These are runs of 7 systems, one row a step. Runs of the same system follow the same rule from any start.
path 1, Dib (8 x 22):
[[ 12  -4 -24 -16  16   9 -50 -15 -33  90  55 -14  -5 -17  18 -22 -78 -22
   26  13  13 -25]
 [ -7  -7  40 -30 -10   4  -1  21  52  44 -37  79  -9  28  -9  -9 -40  36
   -7  19  44 -64]
 [-11  45  21  29 -43  -8  12 -21  10   8  -3  55 -49 -42 -10  74  37  10
   25  -3 -58 -31]
 [ 54  -7  16  23  -9  -1  56   9 -22 -96 -10  46   7  41 -20 -13  44 -10
   -9 -19 -33  15]
 [ 11  -5 -19  -8  53  13  24  16   0 -22 -26 -86  32 -21   9  31  17 -30
   32 -10 -39  77]
 [ 44 -18 -39 -15  27  15 -20   1 -59  41  42 -37  26  39   7 -63 -64 -24
    8   4  16  15]
 [-24 -21  16 -47  16   4 -13  19  62  77 -44  -1   5  -6   1   9 -73  25
   12  18  46 -23]
 [ 13  31   8  16 -52 -10 -16 -30 -13  43  34  76 -54 -19   7  34 -17   9
   11   2  -7 -72]]
path 2, rodu, 8 rows:
[[ 18  10 -17   3 -30  -5 -48 -27 -44  64  67  35 -28   7  18 -32 -50  -3
   -5   9  29 -61]
 [-57 -27  49 -15 -18 -18  -3  12  82  -8 -37  60  -9 -30 -20   3  -5  33
  -16   6  38 -40]
 [ 19  40 -17  44 -72 -22  24 -35 -23 -60   3  25 -40  -2   1  56  51  10
  -15 -19 -37 -13]
 [ 49 -43  39  -4  34   6  79  36   4 -48 -22  10  22  27 -37 -31  15  -5
   20  -6 -28  54]
 [ 12  47 -39  -9  31  25   0  -4 -25  56 -24 -72  13  -1  14  57 -13 -15
   46   0 -58  41]
 [ 39 -30  -1 -22  14   4  -9   4 -30  77  51   2   1  27   4 -68 -71  -2
    7  16  45 -15]
 [-66  -1   6 -24 -13  -8 -48  -7  72  34 -34  16 -12 -54  17  50 -39  13
    3   6  30 -47]
 [ 36  11   5  33 -63 -25   9 -22 -23 -44  42  73 -47   8  11   0  31   5
  -35  -9  20 -53]]
path 3, guli, 8 rows:
[[ -84    9    3    4  -52  -17    3  -21   50   10  -55   -3    6  -25
   -59   34  -25   53    6   -4  -43    2]
 [  74   24  -39   10  -44   -2   45  -12  -23  -48  -46   23    1   72
     2   38  -24    6   -6  -22  -14   -9]
 [  21  -73  -14   10   11  -25   23   -1    2  -69   31  -52    9  -53
     2   -8  -24  -42   12  -23    5   57]
 [  31   26    1  -12   74   38  -48   14  -30   10   34   30    5  -18
    49    0   23  -69   32    7  -17  -23]
 [ -20  -20   67  -25   26    2   22   27   36  100   11    8  -21  -34
   -21  -22   -5   30   26   33   18    1]
 [ -62   49  -17   -5  -43    6  -36  -22   29   18  -63   41   10   11
   -26   45  -32   36    3   -4  -38  -49]
 [  64  -19   -3    6  -62  -30   82   -4   12  -39  -34    6  -24   36
   -12   31  -19   30  -15  -15   23   10]
 [ -10  -37  -32   23    7  -10  -21  -15   -9 -111   14   -7   25  -40
     0    2   -8  -57    9  -37  -35   25]]
path 4, zikom:
[[ 47  -9  29 -35  35   8   1  35  18  67  15  17 -24  14  51 -14  -7   0
   -8  31  83 -34]
 [-79   3  -3   3 -58 -23 -45 -32  50  15 -12  28 -19 -52 -12  39 -43  27
   -3  -4   4 -50]
 [ 50  -4  24  31 -35 -13  31  -7 -17 -78  27  83 -34   8  -1  -8  46 -12
  -18 -15  -2 -31]
 [-45 -45  -5  21   2 -14  12  -8   2 -57  14 -50  27 -51 -46 -20   8 -13
   15 -21 -51  66]
 [ 43  58 -17  -6  38  43  15  17 -53  13 -26 -17  34  84   0 -15  37  -4
    7  10 -46  27]
 [  6 -29   7 -35  38   0   6  22  20  88  11 -76  -2 -19  21 -10 -34   7
    9  25  55  30]
 [-16  50 -29 -19 -36   5 -42 -15  19  39 -46  38  -6  32  20  46 -44  27
  -12   2  22 -71]
 [ 29 -48  33  11 -20 -32  10  -1  24 -34  55  49 -52 -64  29   7   5 -25
   -5  -7  51 -32]]
path 5, Saz, 8 rows:
[[ 32  78 -15  -4  11  31 -25  -8 -53  85  13  17 -16  43  23  15   4   1
   18  21 -28 -36]
 [-19 -40  44 -15 -34 -20  24   4  41  65   1  29 -20  -3 -41 -33 -51  54
   -7  17  43 -23]
 [ 36  13 -33   5 -54 -15  23 -18  23 -57 -63  33 -12  13  14  82 -41   0
    6 -28 -12 -27]
 [ 54 -63  37  11  27 -11  63  19  -7 -48  33   6  -5 -30 -22 -25   6 -32
   36 -11 -22  51]
 [-50  27 -20 -19  61  33 -51   8  18  11 -38 -35  43 -31   7  36 -10 -36
   41  -3 -56  19]
 [ 47  42  13  -6  19  23  15   6 -61 108  41  -7 -20  38   4 -27  15  14
   17  30 -11   0]
 [-49 -21  -1 -26 -35 -14 -18  -9  51  56 -31   8   2  -5 -22  -1 -87  45
   -6   7  40 -37]
 [ 94   9 -13  12 -44 -15  52 -10  -8 -38 -17  45 -38  25  29  59 -16  -6
    1 -17  13 -27]]
path 6, rodu (8 x 22):
[[   2   24  -46    4  -50   -9  -52  -35    1  -36  -11   52  -12   11
    33   35  -44  -10  -21  -17   27  -76]
 [  18  -30   74    6    4  -16   52   31   38  -37   15   46  -39  -32
     3   -8   78    9  -16    7   32   -1]
 [ -10   39  -23   23   -3   16   -6  -17  -25  -55  -27   18   22    1
   -28   33   14  -23   33  -24 -105   15]
 [  46   10   21  -11   22   16   60   27  -34   62    1  -37    6   62
   -23  -46   27   35   -3   25    2   46]
 [ -41  -21  -43  -11   -7   -8  -31  -22   16   41   -9  -61   20  -43
   -12   25  -95   -6   35  -10  -21   22]
 [  51    8  -16  -23  -13   -3  -11    6   -3   27    4   16  -21   43
    59    1  -23    6  -39   12   94  -53]
 [ -35  -40   40    8    2  -20  -15   -4   50  -33   30   43  -27 -100
     3   19    9  -30   19   -9    4  -19]
 [  23   64   -2   15   -9   24    0    2  -31  -40  -26   73    3   65
    -1    4   59    1  -12   -5  -44  -37]]
path 7, Saz, 8 rows:
[[-31 -38 -15  -3   1   0 -66 -10 -16 -32  35  45  34   9 -13 -87 -55 -22
  -20 -13  24 -40]
 [  3  38  35  -6  15   2  14  22  41 -11 -28  17 -37 -14  50  62  94   8
  -19  14  30 -18]
 [-41  -5  -2  42 -51 -11 -18 -36 -46 -30  54  31   6  -6 -65 -61   3  10
   -8 -14 -56  -2]
 [-11  19   6 -32  34  16  28  41  44 -22 -85 -40  35  48  13  18  51  26
  -30  10  25  29]
 [  0   3 -46  39 -56 -30  -8 -50 -64   6  76 -68 -23 -32  -2  -1  -3  -3
   -8  -9 -18  27]
 [ -1 -29  -5 -41  58  22 -34  37  25 -21 -28   2  48  43  30 -53 -21 -16
  -32   3  71 -14]
 [-12  28  -2  29 -35 -23 -20 -30  -7  13  56  -7 -63 -69  42  53  54  -8
   -8   3  11 -26]
 [-20 -20  22  -1   7  15 -26  11 -10 -43   2  81  40  51 -40 -91  -5   3
  -22  -1  -1 -32]]
path 8, sopip (8 x 22):
[[ -3  13 -31 -16 -33 -19 -26  -8  35   3 -25 -25 -18   7  57  42 -11  21
  -51   4  91 -41]
 [-19 -10   7  28 -39 -22 -30 -25  10 -73  41  63 -33 -50  18   8  29 -21
  -24 -17  15 -51]
 [-37  16  14 -10  49  21 -25  32  25 -75 -36  15  37  16  18 -17  82 -14
  -30   2   7  -1]
 [-29  29 -12  35 -13   0 -13 -18 -62 -15  61 -41   7  10 -15 -56  81   8
  -33   5 -25  30]
 [-24 -21 -55 -14  -5   2 -42  -8 -27 -13  -2 -50  52  49  -1 -65 -56   7
  -39  -6  39   8]
 [  1  13 -51   5 -55 -31 -26 -33  -6  12  26 -61 -36 -23  55  42 -10   8
  -41  -2  63 -18]
 [-11 -23 -10  -1  -6  -9 -61 -11  20 -60  19  68  -4 -33  36  -1 -23 -42
  -16 -18  39 -70]
 [-47  35  31  -3  29  11 -25  22  30 -31 -13   8  -6 -18  36  12 110   1
  -35  11  24 -18]]
path 9, zikom, 8 rows:
[[ 62  -2  44 -26   5  -3  74  35  37  46 -42  16 -32  30  13  32   8  37
   -1  23  50  -3]
 [-17 -14 -50  17 -78 -37 -20 -52   2   9  14 -19 -20 -39  -6  38 -91   7
    7 -18  -1 -20]
 [ 51 -17   0  -5  22  10   2  19   8 -99 -23  67  16  23  33   4   4 -46
   -3 -23  13 -29]
 [-45 -18  11  15  37   6 -35  -6 -11   7  54 -22  10 -82 -17 -17   9 -40
   44  -4 -61  32]
 [  4  34  28 -16  26  39  13  29 -22  30 -32  45  32  87 -43 -60  26  32
   -7  19 -27  -8]
 [ 19 -15  27  -8 -18 -22  64   7  27  78   0 -56 -40 -36  -8  42 -14  37
   25  17  13  39]
 [ 23  11 -61  -2 -63  -7 -13 -30 -14 -15 -35  19  11  59   0  11 -84  15
  -21 -19  14 -42]
 [ 43 -43  10  -8  37  -9   6  16  35 -56   9  12 -18 -63  53  46  -3 -64
   22 -15  26  -1]]
path 10, sopip (8 x 22):
[[ 57 -24  12 -30  39  -2   8  34  35  -5  -3  -9 -22  -6  78  25  10 -26
  -17   9  92 -14]
 [-77  27  13  23 -18  -3 -54 -30   9 -10  28  41 -17 -71 -14  18  32  -8
   13  -5 -52 -34]
 [ 27  14  27 -24  48  35  11  45  -6 -13 -27  40  29  83   6 -59  52   9
  -29  16  29 -11]
 [-65  -6  -4  32 -57 -30  15 -33 -10   2  32 -64  -9 -34 -51 -20  28  45
  -20  -5 -25  45]
 [ 59  -3 -62 -12  -9   9  -5  -6 -25 -46 -33   0  36  76  19  -7 -68 -20
  -14 -22  17 -11]
 [-10 -29  -1   3   0 -32  -5 -10  26   5  45 -66 -40 -91  46  43  14 -21
   -3   1  43  22]
 [-14  40 -20  -7  22  31 -76  -8 -12 -13  -9  79  17  11  19   0 -18 -40
   14  -9 -29 -69]
 [-17  -1  62 -12  28   1  19  35  26  36  23  -7 -19  -8  11 -40  86  30
  -34  34  56   6]]
path 11, Dib, 8 rows:
[[ 15  25 -28  35 -19 -15 -31 -37 -58  24  94 -31 -44 -52  36  11  29 -30
    4  -1 -11  -5]
 [-25 -48  31 -22  29   9  -4  35  40 -53 -30  42  44  34 -17 -72   2   8
  -33   0  44 -10]
 [-49  66 -19  10   1  10 -39 -19 -11  62   7 -57 -19 -41  22  61  44   8
   14  14 -39   8]
 [ 12 -30   4  16 -47 -13  18  -8 -31 -33  28  41  13  57 -44 -90 -18  29
  -41  -5  23 -12]
 [-50  16 -16 -14  -2 -11  -5  -2  63  -8 -63 -67  -1 -44  29  89  14  12
   -2  -3   8  19]
 [ 40 -13 -13  33 -24 -13 -12 -26 -72 -13 104  17 -27  -2  12 -61  12 -26
  -20  -5  15 -14]
 [-63 -21  22 -37  46  13 -20  36  81 -32 -72  -7  46  -9   1  -1   9   9
  -14   3  29   5]
 [ -6  60 -21  29 -23   3 -36 -34 -69  61  74 -26 -31 -14  11   0  37   2
    1  11 -32 -10]]
path 12, guli (8 x 22):
[[ -3  33  43  32 -54 -18  47 -13  14  13   8  38 -61 -33 -19  53  66  36
    7   7 -34 -11]
 [-10 -18   6  -3   2  13  32  14   8 -58 -57  42  51  55 -65 -39 -19  12
    7 -15 -51  19]
 [ 47  24 -38   5  10   0  41  -3 -16  -6 -23 -82  -5 -11  27  76  11 -19
   28 -12 -38  60]
 [ 39 -43 -17  -6  22   9 -26  -7 -44  22  61  18  15  -3  -4 -58 -86 -47
   35  -7  -6  -6]
 [-14  -4  13 -39  49   5 -31  26  65  38 -26 -12  -8 -48  60  52  -8 -21
    8  15  53 -22]
 [ -9   9  39  23 -54 -16   0 -23  -1  31  38  91 -50 -27 -30  -4  -3  24
    6   6 -14 -60]
 [-25 -10  27 -18  -1   3  36  28  68 -61 -93  31  29  26 -28  16  17  30
  -15  -8  -1   4]
 [ 38  25 -20  40 -38 -13  50 -28 -45 -34  15 -23 -24 -12 -19  48  29  -9
   22 -21 -79  40]]
path 13, mibu, 8 rows:
[[ 18  69 -18   6 -31  -5  14  -6   0  20 -24 -30 -38  20  50  72  60  30
  -34  12  33 -14]
 [  5 -74 -13  15 -34 -24   8 -14  -4 -83  23  25  21   0 -33 -53 -59 -17
  -11 -29   7   5]
 [-16  39   3 -18  53  17  -8  27  37 -12 -45 -40   3 -27  50  76  66 -19
    7   3   0  23]
 [ 25 -28  -2  31 -30 -18 -11 -27 -61 -13 104  16 -23 -11  -1 -76   3 -19
  -20  -4  19 -11]
 [-80  19  12 -31  42  25 -31  29  51  -7 -72 -21  56  14 -17 -11  33  24
  -16   9  -5  11]
 [ 38  26 -24  29 -78 -33  17 -35 -37  10  46 -12 -59   9  30  24  19  26
  -39   1  39 -23]
 [-28 -52  -6 -15  18   4  -7  18  43 -87 -56  22  57   9 -26 -23 -41 -15
   -3 -23  -7  11]
 [ 32  34   1  13   2  -8  18   0  -4  10  25 -46 -52 -42  61  73  76 -11
   -4   9  15  12]]
path 14, mibu, 8 rows:
[[ -7 -35  63 -29  73  18  31  45  40  50 -10 -10  13 -34 -25 -20   1  -4
   48  18 -18  40]
 [ -8  65 -16  15 -21  15 -44 -32 -53  83  44  21 -28  -1   1   9  -4   8
   19  15 -42 -40]
 [ 18 -26  30 -31   2  11  43  30  19  37 -45  35  25  67 -49 -52 -50  40
    0  11   9   2]
 [ -5  37 -29   6 -48 -14  12 -30  15  42 -35 -29 -26 -32  -1 103 -39  16
   34  -6 -47   1]
 [ 96 -38   6 -17  33  14  25  21 -23 -11  10  56   8  31   8 -26 -64 -43
   38  -9   2 -11]
 [-40  -1  35 -10  39   8   6  12  29  66   3 -36  -6 -74 -20  28   9  -3
   54  17 -48  36]
 [ 38  43  -6  -1   5  27 -30  -9 -62  65  45  55  -7  52   4 -42 -21  -3
    8  14 -10 -51]
 [-35 -22  35 -23 -11  -4  44  18  50  53 -52 -11  12   7 -64 -14 -37  59
   13  14 -10  28]]

Name the system that made each run.
path 15 (2 x 22):
[[ -8 -17  -6  33 -56 -18  20 -25  -4 -90 -15  59   9   2 -55  -1 -17   1
    4 -34 -54  -7]
 [ 19  -7  21  -8  49  10  60  38  18 -43 -41 -49  26   4  -7  17  60  -8
   13  -3 -28  72]]
 | Saz
path 16, 2 rows:
[[ 61 -31  44   6 -44 -23  58   2   8  22  27  68 -50  10 -15 -18 -17  29
   -9   9  38 -33]
 [-40 -15  10  -4 -15 -13  28   4  73 -57 -82  13  14 -31 -33  57 -10  15
   16 -19 -36  14]]
 | sopip
path 17:
[[-22  -4  51  33 -55 -18  34 -19 -12  15  44  55 -33 -19 -69 -38  30  37
    4   6 -43  -5]
 [ -7  12 -17  -4 -44  -4  48  -1  27 -31 -94  -6  25  47 -49  36 -26  44
   -1 -16 -38  20]]
 | rodu
path 18 (2 x 22):
[[ 86 -18   4   5  29  14  50  13 -31 -35   0  24   9  13 -13   3 -21 -47
   53 -19 -58  31]
 [ -7  -9  11 -24  63  17  11  20  17  65 -10 -69  18 -42  -1  21 -17 -17
   56  13 -31  58]]
 | sopip
path 19:
[[ -43   -9  -26   22  -31  -20    8  -12    4 -101  -17  -46   23   -4
   -19   -3   49    8  -40  -24  -13   41]
 [   1    8  -35   10   30    9  -10    4  -42  -49   25  -80   28   18
    27  -35   60  -24  -33   -3    7   52]]
 | Saz
path 20 (2 x 22):
[[101 -15  10  -5  54  23  37  30 -34 -37  18  26   4  23  28 -12  15 -55
   29  -7 -12  18]
 [  7 -16  12 -35  83  37  -2  32  12  39 -29 -16  43  -7 -14  -8 -39 -30
   60   6 -42  35]]
 | Dib
path 21 (2 x 22):
[[-62  29 -14 -31   1   8 -22  14  49   9 -81 -32  33  40   7  13  13  47
  -42  12  37  -7]
 [ 35 -18 -29  20 -86 -46  20 -35   3 -37  20   6 -48 -13  24  35 -28   9
  -33 -17  49 -27]]
 | mibu
path 22:
[[-36 -24  21  -6  37  20 -23   4   1  22   8  28  36 -28 -53 -40 -50 -24
   59  -3 -73  12]
 [ 26  62   7 -29  25  31  25  22  10  84 -57 -12  -6  34  11  58   9  22
   29  23 -25   2]]
 | Saz
path 23, 2 rows:
[[ 85  21 -17  29 -12  -7  30  -9 -53 -49  50  -1 -36   8  46  21  56 -34
  -13  -9   5   6]
 [-82 -53  26 -11  39   1 -42  14  35 -24  20  -4  38 -51 -23 -68  -3 -14
   -2   1   7  11]]
 | Saz
path 24 (2 x 22):
[[-62  25   9  -8 -29   5 -27  -4  -6  57   0   9  13  50 -35 -67   5  62
  -42  23  24 -27]
 [ 25  11  21   7 -43 -29  63   3  42   4 -26 -19 -54 -17  24  74  50  36
  -20   7  39   7]]
 | zikom
path 25 (2 x 22):
[[  3   0  12   9 -52 -37  10 -19  21  51  39 -13 -71 -47  32  41   8  28
  -22  15  61 -25]
 [-47 -15  14   9 -25  -2 -37  -4  19 -69  -7  87  20  17 -25 -50   6   9
  -35 -12   9 -53]]
 | guli
path 26:
[[ 56  -8   0 -24  32   8 -29  17   9   9  18  44 -18   7  71   3 -23 -41
   -9   8  75 -58]
 [-41   5  54   8  20   3 -30   4  29  -1  30  72 -27 -72   3   6  47 -17
   20   7 -20 -41]]
 | rodu
path 27:
[[-60 -12  32 -17  21  14   0  20  60 -15 -70  44  39  -8 -56   3 -22  12
   29  -5 -52  -2]
 [ 60  74 -32  21 -30   7  28 -21 -63  32   6 -17 -30  42  17  47  35   7
    5   8 -42   3]]
 | Dib
path 28, 2 rows:
[[ 13  -7 -54  -9  38   3 -35  -9  -8 -13  10 -74  13 -48  54  47 -31 -62
   27 -15  -4  30]
 [  9 -37  29 -20  57   9 -38  24  -3  35  69   8  -4 -26  38 -65  -2 -37
   -3  20  64 -19]]
 | mibu
path 29, 2 rows:
[[ 27  -2  27  -2   5 -11  -3  -2  -1  82  68  -3 -60 -60  42  19   1 -14
   18  22  39 -22]
 [-23  -4   8 -10 -15  13 -45  -6  19  -8 -19 106  13  14 -23 -23 -59  -3
    8  -7  -9 -73]]
 | Saz
